One turn moves every row onto another: examples first, then more rows asked:
X: [-16.2 -21.3  11.9 -11.0  17.6 -16.2  -4.5  -6.9 -25.3 -10.6   1.5   8.9
 -13.4   4.5  10.4  -3.4   8.5]
M: [-10.8 -25.9  10.0 -23.0  13.7 -15.4   5.2  -7.5 -12.4  -0.5  -7.0  -4.0
  13.0   8.7   3.8  14.4  11.9]
C: [ -2.2  -3.9  -7.3 -33.9  -3.4  -7.1   5.2  -1.0   5.9  -1.5 -11.9  15.9
   9.7   5.3   2.3   1.0   1.4]
V: [ -1.4  -3.1   4.8  17.5  20.8  21.7   3.3   3.1 -15.5  -2.5  19.9  -5.3
  -0.9   6.1 -14.9  -2.1  -5.9]
E: [  0.9  11.9  -1.4  17.0  11.3  16.2  13.6   4.7  -6.9   3.6  18.1  -3.1
   7.0  -3.5   0.9 -14.1 -11.6]
W: [  0.1  -5.1  -8.9 -32.2  -5.7 -10.2   8.5  -1.7   3.0  -3.7 -16.1  13.0
  11.2   3.0   3.9  -1.5  -0.6]
B: [ -5.6  -7.3 -10.5  25.3  28.3  -8.2  -5.3  -2.8   3.7  -7.7  -0.3   3.3
 -11.5  -1.7  -9.8 -15.4  -4.2]
L: [ 10.2   5.2  -0.9  -4.6  10.6  -9.6 -20.9   5.0 -21.9  -4.5   1.0   3.3
  -5.8   6.6   8.9  20.8  23.3]
U: [ 29.3  -3.9 -13.5   2.8  -3.9  -8.7   1.7   2.6 -12.9   1.3 -22.2   0.1
  -7.9   3.9   1.5   8.5   6.1]
G: [  2.0   2.5   8.5 -22.6  -6.6  -6.1  14.7   7.8 -14.6 -10.0 -21.2  11.6
  -2.6  -9.7   1.6 -11.9  -8.2]
R: [ 19.4   3.2 -10.1 -19.8  13.6  -1.9  -6.5   0.2   2.1  15.0   1.9   1.2
 -18.9   0.6 -12.4  13.5   7.7]
N: [-13.6 -10.8  -1.8 -20.3  -8.1   4.9   3.4   1.3  10.1  11.5  -3.1  23.0
 -15.1   3.6   3.3  -3.0  -0.7]
F: [ -5.4   6.9  10.8  22.2  16.0   7.5   3.0  12.5   2.1  -2.9 -13.0  -9.4
   4.9  -6.7 -23.4   8.8  -5.1]
Y: [ -0.1  10.9  -5.0  21.2   5.8  20.0   2.0   7.0 -12.8 -11.2  17.1   7.4
   5.0   4.8   0.9 -10.7  -6.3]
K: [-10.9 -28.1   6.3 -19.9  12.4 -15.8  -0.4  -7.9 -14.9  -6.4  -6.7  -0.8
  11.9  11.7   5.9  14.1  13.9]
J: [ 12.5  -2.5  -1.1   0.0  11.0 -15.9   7.2  -0.1  -8.7  23.5   1.6 -16.7
  -1.5  -1.9  17.1  15.5  18.3]
Z: [ -4.7  19.8   4.6  16.3  26.4 -12.6  -0.1   9.2  -8.5 -12.5  -3.1  -7.4
   5.4 -14.2  -5.1 -12.8  -4.8]
A: [-18.8   5.1  -3.2  29.7  11.4   4.8  -6.9   8.5  13.3   5.6   0.0   4.9
   2.9   1.1  -0.6   2.5   4.8]
S: [  3.7  -9.0  -1.5  27.8  14.0  13.4  10.5   0.4 -19.0  -6.3  12.1  -7.3
   2.9   6.5  -4.9  -9.8  -9.1]
D: [-17.6 -18.8  27.0  -7.7   2.7  -1.0  13.6   3.5 -14.1  10.8  -9.4  -7.4
   1.4   0.2   4.5  16.8   9.8]

E moves to V
X moves to G
U moves to J
And these:
A moves to B
K moves to W

